One vector is turned by the same rotation once a tick. Each row is the vector after some number of ticks, and that number follows the row.
The counts run from 0 to 239.
[154 118 147 152 155 173  78 119 148 142 150 144 126 165 114 164 114 127
 116 119 133 144 136 159 169 166 124 161  76 165 148 102 155 126 141 130
 170 124 118 159 101  72 156 105  88 150 134 112]
99
[177 132 128 144 134 159 113 118 139 115 167  93 124 111 129 171 124 128
 139 152 110 127 140 125 142 164 119 154  56 176 165 122 155 134 148 118
 163 139 111 165 109  99 170  94 116 185 115 128]
234
[163 101 107  94 110 106 130 158 139 156 115 128 132  73 129 127 153 153
 131 168 129 135 133 150 142 136 134 147 117 117 122 123 103 185 137 114
 177 153 103 159 128 107 183  91  71 109 168 134]
13
[143 124 117  72 139 140 138 104 140 139 117 128 109 116 108 130 136 141
 123 101 137 162 116 157 209 137 128 158 128 140 145  96 124 123 102  99
 182  85 125 148 124 114 144 104  84 196 117 113]
62
[146 119 141 141 152 170  86 126 148 159 145 148 122 166 111 161 117 134
 107 114 145 134 134 170 172 160 122 161  79 164 144  99 150 134 142 133
 177 117 114 151 101  77 149 108  80 138 147 112]
100
[128 180 106 154  96 139 157 180 157 132 126 120 100  91 160 157 131 115
 140 140 118  90 122 133 167 157 183 142  69 123 140 171 125 135 146 115
 162 158  87 139 109 114 135 104 105 114 139 122]
208
[163 117  91  92 140 119 129 102 173 123 114 117 114  94 118 133 170 141
 166 147 106 168 125 132 158 139 127 149 114 133 148  89 103 163 100 118
 144 121 123 186 119  82 150  90 103 170  93 119]
18
[135 182  93 115  94 153 147 151 160 146  83 143  81 100 152 145 171 157
 126 132 109 114 113 125 195 148 168 161 106  96 151 134  93 127 123 113
 173 139 132 143 141 123 125 122  95 122 113 136]
45
[138 104 162 133 148 123 160 132 109 122 149 104 111  70 126 175 115 143
 125 126 125 161 140 117 145 151 145 132 114 163 147 115 149 133 161  96
 187 141 132 158 114 117 191 121  86 185 155 148]
33
[155 129 106 148 120 140 135 170 157 129 108 134 103  70 156 157 148 143
 120 166  93 113 146 112 137 156 154 156  90 118 146 131  94 149 164 102
 180 176 137 162 146 115 164 113 106  98 131 161]
212
[111 122 157 137 120 132 135 166 104 110 148 137 124  94 155 129 106 117
 146 119 127 147 130 153 182 156 166 124 120 139 114 155 163 126 141 109
 160 142  80 160  94 107 164  75  54 151 156 115]
130
[139 122  91 104 106 139 131 167 119  91 113 153 119  64 158 117 129 127
 137 147  84 133 123 132 186 147 159 153 122 114 120 140 109 117 139  75
 178 136 113 156 145 136 142  68  93 130 110 135]
90
[143 166  57  92  99 156 128 110 155 105 102 145 119 104 144 159 155 173
 131 147  93 139  99 123 178 135 171 158 112 105 136 112 117 124 113  95
 158 106 139 150 123 114 125  91 104 155  96 119]
185
[100 126 155 139 119 137 140 157  99 106 144 140 124  97 154 143 106 131
 142 118 131 164 124 150 177 154 176 117 123 138 110 147 168 121 141 104
 160 140  93 162  91 105 161  81  54 154 151 111]
129
[134 100 150 128 139 130 163 132 106 118 144 110 113  68 136 178 109 149
 114 132 120 152 144 120 145 151 150 141 114 156 141 116 146 125 168  85
 195 132 140 152 116 128 186 119  90 179 159 147]
32
[140 114 154 132 123 125 128 183 110 128 148 127 117  88 143 109 118 102
 144 133 124 130 136 156 186 158 135 140 106 143 124 158 140 134 139 107
 172 150  70 163 119 117 175  75  65 139 150 126]
132
[120 151 126 137 162 155 130 138 179 111 136 142  94 131 128 140 111  77
 141  91 118 132 133 147 201 153 153 151  89 157 158 125 134 104 123 113
 163 107 102 147 106  92 104  97 112 151 101 101]
161
[144 148 111  79  90 116 174 133 130 168 113 107 110  82 124 156 147 176
 118 135 149 129 110 144 175 131 156 147 113 121 138 130 122 158 122 103
 186 111 111 129 118 132 166 124  78 166 168 121]
107
[117 156 129 149  93 156 117 150 128 153 128 142 128 126 153 177 130 172
 117 140 144 122 114 153 154 156 176 145  90 119 119 140 148 146 148 136
 160 151 102 140  88  87 164 108  64 114 176 114]
8
[136 111 129 146 161 140 107 117 160 128 107 154 109 112 134 166 158 166
 138 141 104 184 139 124 139 152 148 143 125 131 140  75 112 151 140 131
 148 155 163 190 117  60 163 108  84 136 112 145]
217
[134 176  82 134  91 160 136 131 141 110 102 144 110  91 167 173 158 189
 129 166  93 131 108 107 152 148 178 147 106 103 134 126 116 128 137 102
 154 151 144 156 126 112 145 106  99 139 111 139]
48
[147 157  98  86  90 107 179 128 133 143 126  87 112  61 133 156 154 171
 146 149 133 131 112 126 157 132 162 139 106 125 143 136 129 159 120 110
 164 127 106 143 103 122 167 116  87 178 149 119]
109
[131 132 123 129 177 133 134 125 181 100 144 128 100 115 126 140 126  83
 161 100 114 155 134 136 185 151 146 138  98 158 157 109 136 123 114 114
 150 110 107 166  98  80 118  88 110 173  85 105]
159
[137 102  88  92 118 104 150 141 149 132 116 146 145  70 139 164 114 145
 113 159 127 131 135 149 135 129 165 151 121 118 115 114 114 176 155  88
 185 123 115 146 104 111 159  93  86 103 178 116]
150
[156 134 145 142 148 166 125 145 147 137 112 134  73 122 129 134 150 121
 123 110 106 128 140 130 204 165 118 168  94 150 169 115 104  95 132 109
 187 139 138 161 156 118 146 127 110 165  95 160]
0
[148  73 119 122 158 131  89 139 154 126 134 170 146 116 124 136 112 116
 124 142 117 157 149 165 147 149 133 154 116 136 121  98 126 164 145 107
 175 129 112 171 112  75 161  74  80 101 151 119]
56
[131 136 156 154 108 149 148 146  98 131 130 121 104  85 147 180 131 178
 114 144 117 147 128 115 146 158 156 140 108 136 137 134 143 124 162 110
 183 162 143 150 117 121 192 127  80 162 157 157]
170
[137 119 100 131 172 139 128 138 208 124 108 166  93 114 127 161 126  99
 114 120 103 128 150 136 163 149 149 166  99 134 164  94  85 142 151 100
 178 131 149 160 133  90 118 119 124  96 111 129]
119
[159 129  81 101 146 125 121  99 179 115 120 121 116 105 115 136 161 131
 166 136 106 165 127 132 166 142 137 150 106 135 154  91 117 156  95 125
 139 111 124 178 108  76 132  86 107 174  81 114]
19
[116 126 107  92 123 141 116 144 137 125 110 172 127 127 131 119 121 124
 126 109 137 146 114 174 211 139 160 146 133 116 111 126 125 127 112 100
 169  99  89 148 106 101 126  68  67 123 140  94]
224
[118 153 124 141 151 160 134 146 175 114 134 152  90 137 134 146 109  80
 133  92 122 116 132 150 206 156 158 157  83 149 154 131 131 101 131 107
 176 108 104 142 110 101 104 101 113 137 109 101]
162
